B =
[[128 127 129 128 135 126 145]
 [126 128 130 114 130 129 117]
 [129 149 144 124 127 132 113]
 [129 119 119 141 132 128 151]
 [136 123 135 155 130 129 131]
 [129 118 133 133 128 124 123]
 [139 117 118 121 136 138 122]
 [133 117 127 114 133 132 112]
 [137 141 131 125 133 138 122]
 [132 118 124 111 133 133 113]
 [116 140 136 128 121 120 126]]
Rows and columns are numbered from 0.
The entry directly below the centre entry? 121
The entry at row 2, column 0: 129
The entry in the bottom-left corner? 116
The entry in row 0 and column 0: 128
The entry at row 0, column 1: 127
The entry just left of the smallest entry? 124
The top entry of the column that holds the largest entry? 128
The entry just left of 145 is 126
The entry directly below the smallest entry -> 128
The entry just right of the largest entry -> 130
The entry in row 2 and column 1? 149
The entry in row 0 and column 2 -> 129
The entry in row 1 and column 0? 126
The entry at row 1, column 2? 130
The entry directly above the largest entry: 141
The entry just right of the smallest entry -> 133
The entry just left of 151? 128
The top-right entry? 145
The entry directly above the smallest entry is 125
The entry in the bottom-right corner? 126
The entry just right of the centre entry? 128
The entry directly below the largest entry? 133
The entry in row 1 and column 1? 128
The entry just left of the largest entry? 135
The smallest entry? 111

Read these off the row that follows.
1) Read off the entry just left of 142.
2) Read off the entry just right of the centre entry.
3) Read off the entry just left of the smallest entry.
[149, 146, 138, 146, 137, 131, 140, 142, 141]
1) 140
2) 131
3) 137

W =
[[118 114 135 127 104 140 150 119 106 143 133 152 105 132 112]
 [115 115 134 122 114 127 128 124 116 121 127 136 149 130 127]
 [114 115 104 144 130 108 145 140 138 116 115 111 127 115 141]]
Indices start at 0.
The entry directly above 121 -> 143
Give the entry directly above 122.
Answer: 127
The top entry of the column that holds the largest entry -> 152
The bottom-left entry -> 114
The entry at the centre is 124
Give the entry just left of 136.
Answer: 127
The entry at row 2, column 2 is 104
Give the entry just left of 124.
Answer: 128
The entry in row 1 and column 0 -> 115
The entry directly below the largest entry is 136
Give the entry in row 0 and column 2.
Answer: 135
Give the entry in row 0 and column 1.
Answer: 114
Give the entry at row 0, column 0.
Answer: 118
The entry directly above 124: 119
The entry in row 1 and column 2: 134

Questions about the array below.
1) The 2nd largest entry?
2) The last entry, reading row by row?
3) The first entry of the smallest entry's row?
4) The largest entry in the last row?
5) The smallest entry in the first row?
6) The entry directly below the smallest entry?
7) The 1st entry in reading order?
8) The top entry of the column that holds the smallest entry?
[[140 126 127 132 125 116 121]
 [142 135 129 129 127 117 121]
 [141 142 127 124 128 120 126]
 [117 125 140 115 126 135 122]
 [121 119 120 129 122 136 135]
 [120 130 119 139 140 147 123]
 [126 132 134 114 126 120 123]
 [138 152 141 128 145 126 122]
 [134 145 126 118 130 127 137]
 [137 124 124 131 121 119 125]
 [134 132 119 122 120 129 138]
 [125 119 123 143 135 132 117]
 [131 126 118 125 118 127 138]
 [118 124 129 130 141 132 143]
 [118 119 120 131 125 137 137]
 [121 139 140 122 142 137 123]]
1) 147
2) 123
3) 126
4) 142
5) 116
6) 128
7) 140
8) 132

Read these off the row that follows.
1) Report the minimum.
2) Report the entry just left of the smallest entry.
[124 103 115 130 107 110 107 106 133 118 113 117 113 127 111 116]
1) 103
2) 124

arr =
[[125 140 124 130 132 126 108 132 118]
 [120 145 130 123 140 130 114 128 133]
 [103 119 129 128 133 128 125 127 129]
 [133 136 119 117 129 140 132 124 112]
 [125 143 136 131 130 111 131 121 119]
 [128 112 122 133 116 139 133 115 131]
 [140 119 136 137 141 135 117 128 126]
 [119 125 120 138 119 130 112 140 130]
 [112 122 126 125 125 109 119 130 130]]
What is the largest entry in the first column?
A: 140
The smallest entry in the last column -> 112
The 5th-last entry, reading row by row is 125
The bottom-right entry is 130
What is the entry directly below the largest entry?
A: 119
What is the 1st entry on the main diagonal?
A: 125
What is the entry just left of the largest entry?
A: 120
What is the smallest entry in the first column?
A: 103
What is the bottom-left entry?
A: 112
What is the fourth entry from the end, reading row by row?
A: 109
The entry just left of 121 -> 131
The second entry, reading row by row: 140
The last entry in the row that holds the largest entry is 133
The entry in the top-right corner -> 118
The third entry on the diagonal from the top-right corner: 125
The third entry from the end, reading row by row is 119
What is the entry just right of the centre entry?
A: 111
What is the entry directly above 127?
A: 128
What is the 2nd smallest entry?
A: 108
The 3rd largest entry is 141
The fifth entry in reading order is 132
The 2nd entry on the main diagonal: 145
The bottom entry of the column that holds the largest entry is 122
What is the entry at the centre?
A: 130

Questions about the matrix below. Rows and columns are numbered from 0.
1) Which number is the entry at row 1, column 2?
2) Which number is the bottom-right entry?
3) Which number is the entry at row 2, column 1?
4) Which number is the entry in the top-right corner?
5) Which number is the entry in row 1 and column 0?
6) Which number is the top-left entry?
7) Which number is the entry at row 2, column 0?
8) Which number is the entry at row 0, column 1?
[[110, 112, 146, 107, 113, 132, 135, 131, 141],
 [146, 132, 123, 108, 145, 132, 115, 144, 114],
 [137, 135, 132, 145, 143, 139, 138, 114, 151],
 [144, 103, 134, 150, 109, 143, 153, 139, 109],
 [131, 149, 125, 147, 126, 127, 115, 104, 110],
 [115, 107, 126, 104, 108, 128, 154, 145, 105],
 [142, 137, 104, 121, 152, 137, 133, 105, 122],
 [136, 146, 120, 136, 124, 105, 148, 146, 151],
 [135, 137, 131, 113, 151, 148, 118, 127, 133],
 [138, 150, 122, 153, 134, 139, 149, 136, 128],
 [114, 147, 117, 111, 131, 117, 130, 146, 150],
 [114, 126, 151, 152, 124, 111, 116, 103, 121],
 [110, 150, 104, 120, 127, 151, 140, 105, 134],
 [117, 109, 128, 102, 124, 139, 125, 116, 151]]
1) 123
2) 151
3) 135
4) 141
5) 146
6) 110
7) 137
8) 112

X = [144 122 134 122 126 135 100 146]
Give the entry just left of 126.
Answer: 122
The entry just right of 100 is 146

Questions about the table below. Indices start at 0.
1) Give the top-left entry.
2) Give the entry in row 0 and column 2.
3) Give the entry at row 0, column 1.
4) Give the entry just left of 127.
5) Give the entry just left of 129.
[[130 153 107 139 130 116]
 [128 131 126 129 128 127]]
1) 130
2) 107
3) 153
4) 128
5) 126
